[[121 137 119 131 134 121 119 133 113 137 145 119]
 [123 136 118 132 132 119 122 134 113 137 147 121]
 [135 128 121 128 115 102 138 126 136 136 129 125]
 [134 112 120 126 132 119 141 129 139 137 134 126]
 [129 143 117 132 142 121 118 131 115 131 137 122]
 [132 124 132 106 127 124 112 128 123 138 121 123]
 [130 126 114 128 118 103 143 120 128 145 134 126]
 [137 128 122 125 137 139 118 136 121 129 138 147]]
:
[[121 137 119 131 134 121 119 133 113 137 145 119]
 [123 136 118 132 132 119 122 134 113 137 147 121]
 [129 143 117 132 142 121 118 131 115 131 137 122]
 [130 126 114 128 118 103 143 120 128 145 134 126]
 [132 124 132 106 127 124 112 128 123 138 121 123]
 [134 112 120 126 132 119 141 129 139 137 134 126]
 [135 128 121 128 115 102 138 126 136 136 129 125]
 [137 128 122 125 137 139 118 136 121 129 138 147]]

[[131 130 128 128 114 127 152 139]
 [128 128 126 131 133 128 141 115]
 [127 129 126 128 108 130 129 146]
 [129 130 128 128 133 128 108 122]]
:
[[127 129 126 128 108 130 129 146]
 [128 128 126 131 133 128 141 115]
 [129 130 128 128 133 128 108 122]
 [131 130 128 128 114 127 152 139]]

[[109 127 129]
 [131 130 133]
 [113 130 123]
 [142 131 134]
 [143 130 133]
 [153 127 124]
 [145 128 132]]
:
[[109 127 129]
 [113 130 123]
 [131 130 133]
 [142 131 134]
 [143 130 133]
 [145 128 132]
 [153 127 124]]

[[117 117 135 136 117 114 139 123 119 120 124 130 120 130 128]
 [120 124 135 132 125 114 140 132 118 119 118 133 119 127 131]
 [113 108 135 142 107 112 135 110 117 121 137 128 123 135 125]
 [140 131 122 125 130 154 128 128 149 138 123 114 128 126 116]
 [146 129 122 124 123 150 107 116 144 131 118 123 141 121 120]]
:
[[113 108 135 142 107 112 135 110 117 121 137 128 123 135 125]
 [117 117 135 136 117 114 139 123 119 120 124 130 120 130 128]
 [120 124 135 132 125 114 140 132 118 119 118 133 119 127 131]
 [140 131 122 125 130 154 128 128 149 138 123 114 128 126 116]
 [146 129 122 124 123 150 107 116 144 131 118 123 141 121 120]]

[[133 107 131 129 120 123 117 132 117 124 137 122 120 128 119]
 [118 147 152 119 108 103 114 121 123 117 151 110 149 138 109]
 [155 140 122 116 122 137 100 117 146 121 124 101 155 152 125]
 [115 141 106 111 153 144 104 126 113 155 100 101 125 118 156]]
:
[[115 141 106 111 153 144 104 126 113 155 100 101 125 118 156]
 [118 147 152 119 108 103 114 121 123 117 151 110 149 138 109]
 [133 107 131 129 120 123 117 132 117 124 137 122 120 128 119]
 [155 140 122 116 122 137 100 117 146 121 124 101 155 152 125]]

[[122 125 121 133 129 132 125 133 125 121 130 136 131 118]
 [127 130 130 130 123 132 125 130 127 132 129 130 125 127]
 [125 134 115 143 137 130 109 145 106 124 126 121 119 124]]
:
[[122 125 121 133 129 132 125 133 125 121 130 136 131 118]
 [125 134 115 143 137 130 109 145 106 124 126 121 119 124]
 [127 130 130 130 123 132 125 130 127 132 129 130 125 127]]

[[ 99 144 147  99]
 [139 126 113 148]
 [107 156 141 110]
 [110 134 148 104]
 [128 146 121 142]
 [154 101 109 149]]
:
[[ 99 144 147  99]
 [107 156 141 110]
 [110 134 148 104]
 [128 146 121 142]
 [139 126 113 148]
 [154 101 109 149]]

[[149 111]
 [140 134]
 [136 126]
 [151 121]
 [118 138]
 [146 127]
 [111 111]
 [137 108]
 [106 138]]
:
[[106 138]
 [111 111]
 [118 138]
 [136 126]
 [137 108]
 [140 134]
 [146 127]
 [149 111]
 [151 121]]
---
[[134 129 136 104 128 118 121]
 [116 109 108 120 107 153 140]]
:
[[121 134 129 136 104 128 118]
 [140 116 109 108 120 107 153]]

[[112 140 110 128 127 154 122 138 142 128 123 143 111 130 139 149]
 [143 126 110 130 124 128 145 123  98 122 130 114 124 111 130 144]]
:
[[149 112 140 110 128 127 154 122 138 142 128 123 143 111 130 139]
 [144 143 126 110 130 124 128 145 123  98 122 130 114 124 111 130]]

[[132 118 120 124 127 130 133]
 [142  98 101 116 125 135 146]
 [125 135 133 130 128 126 125]
 [126 132 132 129 128 126 125]
 [127 129 129 129 128 127 127]]
:
[[133 132 118 120 124 127 130]
 [146 142  98 101 116 125 135]
 [125 125 135 133 130 128 126]
 [125 126 132 132 129 128 126]
 [127 127 129 129 129 128 127]]

[[128 127 128 128 128 128 128 129 129]
 [127 129 128 127 127 127 127 127 129]
 [128 128 128 129 129 129 129 128 127]
 [129 127 127 129 128 128 129 129 127]
 [146 112 118 149 142 144 144 147 108]
 [127 129 127 126 128 127 127 127 128]]
:
[[129 128 127 128 128 128 128 128 129]
 [129 127 129 128 127 127 127 127 127]
 [127 128 128 128 129 129 129 129 128]
 [127 129 127 127 129 128 128 129 129]
 [108 146 112 118 149 142 144 144 147]
 [128 127 129 127 126 128 127 127 127]]

[[145 116 109 133 153 104 114]
 [102 135 136 111 112 110 133]
 [ 99 138 138 111 108 108 135]
 [146 122 125 141 133 156 126]]
:
[[114 145 116 109 133 153 104]
 [133 102 135 136 111 112 110]
 [135  99 138 138 111 108 108]
 [126 146 122 125 141 133 156]]

[[125 122 121 121 128 129]
 [135 126 138 157 135 120]
 [128 110 131 135 112 117]
 [130 107 129 113 111 125]]
:
[[129 125 122 121 121 128]
 [120 135 126 138 157 135]
 [117 128 110 131 135 112]
 [125 130 107 129 113 111]]

[[137 100]
 [117 130]
 [140 125]
 [153 124]
 [148 153]
 [147 114]
 [126 145]
 [130 108]
 [142 118]]
:
[[100 137]
 [130 117]
 [125 140]
 [124 153]
 [153 148]
 [114 147]
 [145 126]
 [108 130]
 [118 142]]
